Each named turn below is shown by a few rows before and after it. Which turns, in which order, take the first row of each later pair to the second? The first pair is answered.
masuz:
[ 30.6 -16.3 -12.4  -6.1 -21.2   2.2  18.2  -9.7 -30.7  29.7   3.0  21.7
 -25.2  21.6] -> [ 20.9   1.9 -16.2   7.4 -24.5 -20.6  20.2 -19.7   0.1  18.2 -26.8  -5.0
 -45.4   4.9]
[  9.6 -11.4  -2.3   4.7   4.7 -10.4  20.1  -3.2 -38.3  37.8  -5.8  29.3
   5.2  20.7] -> [ 18.0  -1.5  -8.0   8.6  -1.4 -21.5  21.5 -14.3 -26.7  34.4 -17.1  15.8
 -24.4  19.0]
[ 19.3 -32.0  12.3 -30.0  -7.6  16.8  -3.0   4.2 -26.9  -9.0  64.3  26.4
 -18.7   6.1] -> [ 29.3 -11.6   2.7 -18.4 -17.4  -7.1   0.1 -17.7   0.0 -17.9  38.2  -2.4
 -70.5  -1.1]
Rogil:
[-14.3  12.0   1.3   4.9  -1.3  -6.7   0.8 -14.2  -3.4   0.8  -4.1 -21.6
  -1.2   3.1] -> [ -4.1  19.9  -1.3   0.0  -1.7  -0.4  -4.4 -15.1  -7.0  -7.5   8.4 -17.3
  -2.2   2.6]
[ -0.4  25.5 -33.1   7.8  11.3  -2.8  -8.8   2.7  12.2  16.3 -16.6 -28.2
 -20.9  16.7] -> [ 17.2  34.9 -37.3  -1.1  10.9   9.7 -14.3   2.0   0.5   7.3   2.3 -17.2
 -16.5  17.5]
[  1.5  31.9 -12.3  -1.6   2.7  -9.6  40.4 -22.4  -9.5  15.8 -32.9  19.7
  31.8 -15.1] -> [ -7.6  36.3  -9.4   5.4   3.0 -20.0  35.0 -25.6  12.4   4.3 -43.5   0.0
  13.9 -21.1]
[-11.4 -24.5  15.2   0.0   5.9  18.9 -15.3  15.8   3.1  -8.4  32.0  -4.9
 -10.0  10.2] -> [-13.9 -30.3  15.4  -0.7   5.6  18.3 -10.8  17.6  -2.9  -0.2  29.4  -0.9
  -3.4  12.4]
gagep:
[ 17.9  13.0 -14.9  -6.3  10.1  12.4  -3.7   9.0 -25.1   6.5   1.5   1.2
  11.4  32.1] -> [ 24.5   0.1   9.4   2.3 -12.1 -11.6  15.6 -17.6 -10.6   3.6  -2.0   9.7
 -34.3  -5.1]
[-17.9 -18.5  15.7   1.4   5.8   0.0 -18.6   2.8  23.7  -7.6   4.6 -25.9
 -31.3  24.2] -> [-30.4 -33.4  34.8   1.1   5.5   1.6 -12.8   6.8  20.2  -8.3  13.8  -7.3
  -6.6   3.1]
[-33.9 -34.7  37.5  -8.0   9.2  -2.3 -18.2   5.9  18.9 -22.8  11.5  -4.6
   8.2   1.7] -> [-20.9 -12.7   6.8 -10.4  15.4   2.7 -30.3   9.7  20.4 -22.2   2.1 -30.6
  -7.3  38.1]
[ 16.7 -20.7   8.6   9.6 -13.4  -8.0  23.3  -6.0 -26.4  15.2  -0.3  37.8
  13.4 -10.2] -> [ 25.0   2.3 -26.4   4.5  -0.5   4.4   7.4   7.2 -30.4  17.8  -6.7  12.7
  16.4  34.4]

Each pair is two turns apart.
[-29.0   2.8 -21.8  -2.3  -4.2  -8.7  19.7  -9.2 -15.2  45.9 -34.5  -6.9
  24.3  22.6] -> [-12.6  -5.6 -11.8  -0.4 -19.3 -19.7  30.3 -27.8 -13.7  47.3 -30.7  -1.6
 -15.7  11.4] -> masuz, gagep
[  4.9  26.1 -17.4   8.1  -2.6 -31.3  -5.4  -8.2   6.3  -3.9 -57.8 -19.1
   2.6  37.2] -> [  5.3   6.2  37.0   6.1 -20.2 -32.5   5.3 -24.9   7.1 -29.5 -19.0  29.6
   7.6 -38.9] -> Rogil, gagep
[ 14.8  -4.4 -18.6  -0.5   3.1  30.3   0.6   6.4   9.5 -22.7  13.1 -31.1
   2.2  30.9] -> [ 24.9 -25.1  11.6  -0.2 -16.1  21.9  21.7 -13.9   1.6 -22.1  27.7   4.5
 -10.8 -10.8] -> gagep, Rogil
[-24.1  -5.4 -17.3   5.5  20.3   5.1   0.2  26.0  -3.5  12.0  -2.3  -5.4
  49.4  25.2] -> [-30.4 -30.9  21.8  13.1   1.0 -13.6  22.0   5.0   5.0   9.5   2.1  20.1
  30.5 -27.7] -> gagep, gagep
[-29.2 -32.3  30.7  19.5  -4.5 -10.1   4.3   6.5  10.5   6.7   2.7   9.6
  14.7  -7.0] -> [-23.3 -24.8  33.4  14.1  -1.8  -0.5 -11.4   9.3  16.5 -12.7  22.1   6.9
  11.6  -9.6] -> Rogil, masuz
[ 26.3 -10.8  20.7   5.2 -15.2 -17.3   1.0  -1.5  35.7 -12.4  -0.2   9.9
 -41.4 -10.6] -> [ 34.8 -25.0  15.9  -4.6 -16.4  -2.2  15.7   3.9  -5.4  15.1  11.1  45.1
  -7.3   1.9] -> Rogil, Rogil
[ 11.2  18.9   0.8   3.4 -10.2 -10.5 -11.5  -7.4  27.1 -27.6  -0.4 -17.0
 -34.7 -16.3] -> [  6.7  30.1 -20.3  -4.4   7.0   8.5 -26.5  13.8  16.6 -24.8   1.9 -24.8
   0.0  14.2] -> gagep, gagep
[-16.1   8.5   1.2  -2.6  12.8  11.3  -3.5  15.8 -11.7   7.1  11.1  13.1
  58.2   0.2] -> [-10.5  -7.2  31.7   7.5 -11.4 -13.5  17.4 -13.4   2.9   3.9   7.9  24.8
  12.0 -44.3] -> gagep, gagep
[-23.2   4.4   2.2  12.5   9.6  -8.2  -6.4  -5.6  21.0 -10.5  -2.8  -4.4
  -9.2 -21.0] -> [-25.2  -1.1   6.3   6.7  15.0   4.1 -11.6   3.5  11.4 -11.8  12.5   7.4
  12.3 -19.8] -> masuz, Rogil
[ -6.1 -40.3  -3.0  -7.5  -2.2  -1.4   1.6 -21.6   4.4  34.3  -8.1 -12.5
 -36.8  33.8] -> [-24.8 -53.2  32.5 -11.0   2.0  10.6  -4.5 -11.7   5.3   9.9  22.5  17.9
   8.9 -10.7] -> Rogil, gagep
[-11.8 -23.8  37.0   4.2  -9.4  15.5  -8.2   5.0  11.4 -20.2  27.1  -3.8
 -26.4  18.5] -> [-16.4 -26.3  28.4  -0.4  -0.7  25.4 -10.5  16.7  -2.0 -10.6  28.1  -0.3
   0.1  34.6] -> gagep, Rogil
[-35.3   1.6   6.5  -9.4   0.1 -13.2 -21.4  -5.3  14.2  13.3  -8.0 -18.9
  -7.4 -15.1] -> [-19.4  15.9   4.8 -18.9   3.2   2.4 -34.1  -3.4   8.1  -5.8  18.1  -9.1
   0.4 -19.7] -> Rogil, masuz
[ 31.0  43.6 -19.6   1.0  -5.9  -7.7 -14.3  -5.7  -2.3 -31.1  12.8   8.3
  37.0  -4.9] -> [-11.8   4.3 -11.4  18.4  -5.4 -32.2  14.7   0.4   0.7  14.6 -35.2   1.4
  52.6   3.2] -> Rogil, Rogil
[-14.7 -22.4  24.4   5.5  -5.1 -10.2  15.9  -3.8  -7.7  12.3   1.3   6.2
  -7.5 -10.0] -> [-10.7 -14.0  24.3   7.1  -5.8 -12.7   7.6  -8.4   5.7  -2.6   3.9  -4.9
 -25.3 -13.7] -> masuz, Rogil
[ 34.3  33.1 -15.8  -9.6  11.2  11.8  29.9 -29.7 -20.1  15.8  -6.9  19.4
  22.3 -10.4] -> [ 31.7  38.6 -15.6  -3.0   7.0   0.7  31.8 -36.7  -6.5  11.8 -18.7  10.0
   8.0 -19.3] -> gagep, masuz
[-17.9   0.9  37.9  -2.1  -8.1  13.4  -9.5   0.3   2.3 -28.2  13.4  39.6
  23.0 -35.9] -> [ -0.9  24.7 -22.2 -11.2   7.6  29.4 -19.5  17.9 -22.7   1.6  -6.7  12.2
  30.1  45.5] -> gagep, Rogil
[-17.2 -27.3  23.0  -1.1  -7.9  -9.8   6.9  -1.0   1.7   0.7   4.4  10.3
  -5.3 -22.2] -> [ -6.5 -29.2  20.9  -4.3 -11.7  -7.1   7.0  -4.4  -3.9   3.8  11.0  13.2
 -16.8 -14.6] -> masuz, masuz
[ -0.2 -13.8   3.9 -15.8  -3.7  18.0  21.9   7.1 -27.2  16.7   7.5  19.4
  37.4  16.5] -> [  4.8 -24.2  23.2  -8.3 -21.0   0.3  36.6 -15.2 -15.6  13.9   3.1  25.7
   0.7 -11.8] -> gagep, gagep
[ 22.5 -12.9  16.6  -6.0 -26.7   1.1  12.1 -10.7 -27.5  11.2  13.6  42.7
  -4.2   0.6] -> [  3.9  -3.6   8.6  -8.6  -9.9  13.1   2.2   8.6 -29.9   8.6  11.8  39.1
  40.6   7.5] -> masuz, gagep
[ 11.1  -8.1  -3.2   3.6 -15.2 -23.6  26.6 -27.3 -13.2  25.9   9.6  16.7
 -26.7  -8.6] -> [ 13.3   1.6  -3.0   5.4 -15.4 -24.7  17.9 -30.2   0.2  11.1  12.2   6.4
 -40.2 -13.8] -> Rogil, Rogil
